One turn moves each row of this set onto another row. After a few examples, where does it send each row asked below?
loz: [  3  -3   8  -8   2   0   8  -2  -7   1 -25   5   0  20   8  22  19 -15
  19 -13  -8   6   6  -6  -7  -6  -2   0 -19  -7 -14   0 -16 -10 -20   6
  15  14  -9  -4  -3  -8   4  10  -2  -1  13  12 -13   0 -28  10  -2  -2]
peze: [-14 -12   5  -5  17   2  -6   7 -12  12  -5   9  -3   0  13  10  15  -2
  32   4  -9   8  -4 -12  -3 -29   6  -3 -10 -13  -7  14 -11  -1 -14   6
   3  20 -20   0   6  -4   4   0  -1  20  -4  -1 -15  -4 -12  23  19  -8]
lovab: [ -2 -16  22  -7  20  -4 -13 -13 -10  12 -14  -1   8  10   5   7  10 -14
  19  -9  -6  11  13  -6 -14  -3   3  -3 -13   4  -5  -7 -15  -8 -13  10
  10  25 -14   1   7  -9   5   6 -16  14  12   6  -6   1 -19   3   2  -9]
dala: [ -9  -6  13  -4   7  -3   2  -2 -14   1 -11   7   7  11   8  21   0  -9
  18  -2  -7  13   6  -2  -2  -9  16   1 -10   6  -7 -11 -28 -11  -4  14
   2  34 -19 -11  12 -11  10   6  -1  14  -6  12 -13  -6 -27   9  -3   3]
godan: [ -4 -10  16  -6   1   0  -5  -8  -1   8  -9  -3  -2  -1  -2   5   3  -7
  22   9   6   5   5  -6   7 -13  15 -13 -25  -2 -15  -4  -7 -11 -10   4
  20  30 -34  -3   7  -9   6   5 -18   8  -6  -3 -13 -12 -14  17   5   2]
Setu: [ -3   0  -3  -4  20  10   3   0 -21  12  -8  -2   8   3   6  22   8  -9
  17   0 -10  11  16  -4  -9  -8   5  -2 -14  -1 -15   7 -20  -7 -12  -4
  13  26 -22  -4   0  -8   7   0   5  11   2   2  -1 -17 -12  15 -14 -15]
siza: [ -2  11   0  -8  18   1  -9   1  -9  13 -20 -10   6   7  10   1  -1  -4
  24   4  12  16   7 -22 -11 -22   5  -3 -12   0 -18   2 -19 -10  -6  -5
  15  15 -13   0  15 -19   5  14 -11  11  -4  -1 -12   0 -21  10   1 -12]
Nilu: [ -2  -5   1   6  32   6  -7   4   9  10 -12  12  -7   8   7  12  13 -24
  17   3  -6   0   5 -18   1 -18  -2  -3 -17  -8  -5 -10 -16  -5 -14   6
   7  32 -18  -7   0 -11  10   5  -5   4   9   6  -3  10 -19  13  11  -3]
rega: [-15   3  16  -1  19  -7  -3   3   2  15  -1  10   0   1  -1   3   9 -25
  28  -2   3   7  17 -14  -3 -14  -2   8 -11  -6  -3   2 -19 -16 -13   7
  17  17 -11   4   7 -15  10   3 -16  -6   3   0  -3  -6 -24  28  17   2]
gimu: [ -2  -7   7  -5  15   4   9  -1  -7   6 -11   4   5  -4   3  26   3 -12
  11 -17   3  23  11   6  11  -3   7  -9  -7  -6 -13   5 -16 -19 -15   0
  13  27 -19   7  -5 -11   3   8  -2   7   9   5 -14  -7 -13  12   1   2]
laner: [-13  -6   0  -3   6  -4   3   4   5  12 -11  -5 -10   2  10   2  -7 -10
  22  -6  -6   6   3  -1   2 -19   6  17 -14  -3 -16   5 -13   8 -20  11
   7  29 -22  -8  12   1   6  -9  -4  12  -8  -2  -7 -14 -17  20   6   1]
dez: [ -6   0  -2  -1  19   6 -11  11 -13   3 -10  14  12  -6  17  -3   9  -7
  24   3  -3   0  12 -11  -9 -23  -4  -3  -7  -1  -9  13 -18  -6 -15  11
  -1  17 -14   1  19 -11   6  11 -16   8  -3   8 -13 -14 -10  10  15   1]
gud: [  6  11   5   3  -2  -1   0   0  -5   6 -27   5  -9   6   4   8   8  -9
  24 -10 -10   5  -4   1   2  -4  -8 -10 -26   3 -11   1 -13  -5 -15  -4
  12  30 -15  -2  16 -16   5   8 -19   6  -6   6   0  -5 -15  10   7   3]
Pef: [ -7   0   1  -3  18  -3  -1  -4  -9   9 -16   4  12   6  10  10   1 -10
   7  -2  -6  13 -12   1  -5 -13   1   1 -10   4 -24   7 -13 -12 -13   7
  13  21 -18  -3  20 -15   7   4  17   4 -12   5 -10   6  -8  21  -2  -1]
fum: [-11 -10   8  -3  10   8  -6  -2  -6   3  -4  12   7  -2   4  18  13 -15
  18  -6  10   2   7  -5   4 -20   1   4  -9 -10 -23   8  -6   4  -9  -8
  -1  16 -16  -1   0  -9  10   4 -12  10  -3  -2  -9  -9 -17  22   9 -22]
lavak: [  0   2 -10  -3   3   1   3   0  -4  16 -11   3  -9   1  14   3   1 -11
  17  13  -6  21   3  -9   3 -16  -1  10 -19  -4 -21 -10 -19  -6 -16   7
  13  27 -14   3  21 -12  16  14 -22  -3   8   1  -8  -9 -13  20  14 -13]
fekek: [  7  -7  10 -21  20   1  -2  -6 -14  15 -18   3   6   3  13  25   2   0
  25  -9   2  -2  15 -13 -14  -6   9   7  -6   0 -12  11 -21 -10 -12  -2
   5  18 -17  -4   5  -7   4  16  -3  -3  12   8  -5  -5 -26  13   6  -9]
ros: [ -6  -5   2  -4   3  -1  -7   8   3  13  -4   8  -2   8  12  -2   5 -17
  13  -2   5  14   9   6 -13 -18   8   1 -10 -11 -11  13   2  -2 -12   6
  -3  17  -5  -1  15 -10   9  -4 -12  -5   9   5  -2  -1 -12   9  16  -5]
nabos: [  1  -5   3  -3   3   6   1   3  18  12 -11   0  -7   4  15   8  12   0
  20   0  -6  13  23 -14  -4 -13   3   0 -14  -7 -14   7 -11  -8 -19   7
  15  24 -24  -1  -6 -14   5   5   1   6   3   7  -8  15  -4  15  11   8]
voma: [ -3 -12   5 -10   9   4   0  -3   5  13   1   1   9  10  11  20  20   3
  32  12   0   0   5  -7  -1 -11   7   4  -7   0 -19  11 -22 -15 -15  -2
   8  16  -6  -9  -3 -11  16  -3 -13   1  -2   6  -4 -15 -16  28   4   0]
gaki: [  3   2  12  -2  -5   7  -4   7   0  10 -18  10  -3   3  10  17  11 -26
  24  -6  -6  11  -1 -13  -8  -7   1   2 -17  -7 -19   4  -8  -8 -10   7
   9  23 -11   0  19 -18   7   0 -19   4  -4  15  -2  17  -8  19   5  -4]
Nimid: [ -4  -9   5  -2  18   0   3  -8   1   6 -16   2  15  -3  -3  14  14  -6
  25   2   1  17   9 -12  -7  -7  14   1  -7  -6  -4   6 -33 -11 -19   3
   7  28 -10   7   9  -4   1   1  10  -2  11  11 -13  -5 -18  20   2   8]
fulo: [ -3   4   9  -2  17   4  -1  -1 -21  13  -8   7   0   6   4  23   3  -3
  15   4 -10  10   9 -22  -2 -14   1  -1 -16   3 -13   2 -17 -11 -12   2
   8  25 -14  -5  12 -23   5   5  -3   4  33  -1  -9  -2 -18  14   0   2]
Nuvag: [ -6  11   2 -11  13  -4  -6   6   3   7 -17  10   1  -3  10  14  16 -13
  34   5   1  15   4 -18 -12 -22   8  -6 -15   1 -12   6 -11 -24  -4   2
  11  13  -6  -6  18 -17  11  13  -8  11  17  -2  -4  -2 -14  20  19 -11]
fegam: [  4  -6   5  -6   8   8 -11  -7   0   4  -9   2   0  -3   8  13   1  -4
  20  -5  -2  15   7 -18 -26 -15   1  -9 -11  -7 -14   7 -14 -15 -21  15
   1   9 -26   0  19 -15   1   8 -17  16   2  -3  -8  -6 -23   7   7   8]
nin: [-13  -7   9  -6  11   7  -6   0  -2   6  -9   0  -4  -4   1   6   5 -14
  23   6   4  11   3 -17  -2 -13  -5  10  -9  16 -18   0 -19 -25 -17  15
   2  19 -18  -7  13  -7   9   9  -4   9   4  -6   6 -11  -4   8   7   7]
mok: [  4  -5  11  -5  10  -2   4  -3  -7  20  -8  -2   8   6  11  11   5 -12
  26   0  -5   9   0  -9 -12 -18   1  -2  -3   5   3  10  -7  -7 -13   8
   7  20 -27   1  27 -17   7   7  -7  12  -9   7  -3  -4 -28  16  21 -16]
Pulel: [ -3   2  10  -1  11   3   5   1   7   4 -18   4  -4   9  11  15   1  -6
  35   7  -3   7  -8  -8   3  -8   2   1  -9  -5 -16 -18 -23 -11  -3  11
  23  26 -29  -1  14 -17   1  -2 -15   3  -6   5  -9  -9 -16  31   2   1]
mugi: [ -3 -11   5 -16   7  -1   5  -9   1  12 -12   2  -5   6  18   9   5   5
  34   0  -1  12  -1   5 -15 -12 -10   1   1  -7  -8  -5 -20  -6 -19  -2
   5  18  -6   2   6 -16  17   6  -4   8  -6   0 -10   8 -11  14   7  -8]
Von: [  1  -3   6  -4  11  -3  14   6  -3   4 -11  11  11   9   3   9 -11 -12
  17  -3   7   0   2  -2   0 -18   1   4 -18   2 -20  -6 -22 -12 -13  16
  12  27 -21 -12   6 -14  -1  -5   4   4  -4   6 -12  -9 -11  30  15  -1]
zanop: [-11   0  -3  -3  13  -9  -1   7  18  16 -16   4   2   5  12   0   8   3
  20   7   4   9  13  -8  -9 -17   5  -1 -12   2 -17   7 -15  -9 -12   1
   6  24 -21   0  19 -11   5  11   9   4   7   6 -10 -22 -20  18  26  -7]
tukal: [  3   3   3  -4   0   0  17   8  15   6 -17   3 -11   1   6   8   0 -14
  10  -3   6   6   4  -5 -12  -8  -8   0  -3   2 -17   4 -17 -11 -13  -1
  15  27 -11  -7  12 -15   8  -4  -7  -8  -3   2 -10 -10 -17   5  14  -4]
tepid: [  0 -12  12  -8  19  -3  -7   2   9   8 -28   6  -2  14   3  16   2 -28
  21   3   2  -1   7  -5   3  -1   1   3 -12  -1 -11  14 -20 -12 -20  -2
   4  17 -15  -3  11 -21  14   2 -16  -5  -8   1 -10   9 -11  13   6 -10]
lik: [ -9 -10  11 -10  17   6   2  -1 -13   3  -7   9  12   3  21  19  15 -10
  25  -3  -3  23  10  -2  -9 -11   1 -14  -9  -5  -8   9  -7  -5 -25  -3
   1  29 -23  -5  10  -3  12   7 -11   8  12   6  -7  -9 -13  12   2   6]
vogut: [ -8  -3  16  -3  21   1  11  -5  15  -3 -14   9   0   2   4  13   0  -7
  25  -4  -2  15  -8 -15 -10  -7   0  -3 -13  -7 -15  19 -16 -10  -6   7
   6  19 -16   0   6  -9  -6  -6   5   5 -12   5 -10 -18 -14  12  11   2]
puf: [ -4   8   4  -2  12  -4   0 -16  11   5  -3   2   1   7  -1  12  14  -2
  31  -3  -5  15   2   2  -8 -19  17   1  -3   0 -17  16 -15   3 -21   6
   1  24 -11   2   0  -8   0   3  -4   8  -8   8  -9 -16 -18  20  14  -7]
tifeg: [ 12 -10   7  -9   5   6  11  -4   2  10 -22  -1   9  -4  13   3   4 -11
  30  -2  -4   8  -4  -7  -1 -11  19   5 -23  -7 -20  17 -15  -5  -4  -5
  12  16 -12  -6   6 -10   2  -4  -5   9   6   3  -7 -17 -21  20  14 -15]
sapu: [ -3  -6  -3  -6  12  10   4  -7  -3  11 -13   9   3  -2   9   7   4  -1
   7   6   5  15   2 -19  -2  -7   0   5 -22   3 -18   2 -16  -2   4  12
   9  17  -9  -5   4  -5  -3   6   8  -5  -1  10   6   1 -14  18  10  -8]
Porep: [-11  13  18  -3   7   4  -2  12   6   4 -10   1  -9   7   9  16   5 -17
  15  -2  -4  22   9  -8  -8  -6   6  -6 -20 -15 -23   0 -14  -6 -22  -1
  16  23 -20   8   9  -4   1  18 -14   8  -6   3 -19  -7 -11  17  15   0]
det: [  1   9   6   0  25   2  -3  13  -5  -2 -21   0  -6   0  12  12   6 -10
   8   7 -10   1   1   2   8 -11  11  -1  -7 -15 -23   3 -19 -12  -1  -4
   8  32 -19  -8  13 -14   3  -9  -1   6   3  -1 -14  -8 -10  14  12  -6]
zato: [  3   4   1  -2  20   2   3   2   7   6  -6   6  -4   4   6   9  -1 -18
  20  12   4   9   6  -9  -9 -14   8  -3 -18   3 -17   8 -13  -6 -18   2
  11  23  -6  -6   6 -10   4  10 -25   8  24   0  -9  16 -16  24  16  -6]
bupeb: [ -3   2   8  -9  -3   5  -3   0   4   2 -15   7  -3   0  10  17   7  -9
  31 -13   8  18   1   1   2  -6   3  -9 -30   5 -12  -6 -15   3   2  -9
  10  17 -12  -4   4 -13   4  10  -1   5   7  -4 -19  -9 -16  16  10   5]
fotur: [ -7   6  -1   1   9   4  -7   1   4   2 -12   7  -8   1  17  14   1  -8
  24  -1  -1   1  -1  10  -3  -3   1  -6 -11  -8  -7 -11  -7  -8  -3  11
  -6  17 -22  -4   8 -13  13  12   1  14  11   0   0 -14  -6  12  -2  -4]
Sivet: [  8   6   2  -3  24 -12  -2  -1  13   4 -12   3   9   3   5  16   2  -7
   7  -6   5  11   1 -14  -3 -18   3  -4 -18 -18   1   9 -12 -13 -15   1
   8  26 -23  -4   8 -24   2   6   5   2  -7   1  -9 -14  -7  18   7 -10]
mov: [  2 -10  14  -6  13   2  -2   3  -5   2  -6   1   8  16  -2  11   9 -13
  21  -2  -4  14  14  -6   3  -8   4   1 -17  -5   1  -3 -29 -15  -5   2
  16  39 -22   3   5 -13   4  26  -5  -4   8  -2  -6  -3 -12  12   5   7]

nabos -> nin
fum -> Sivet
Now these:
voma -> Pef
dala -> loz
mok -> tifeg
Pulel -> gaki
lovab -> fekek
tukal -> lavak
dez -> puf

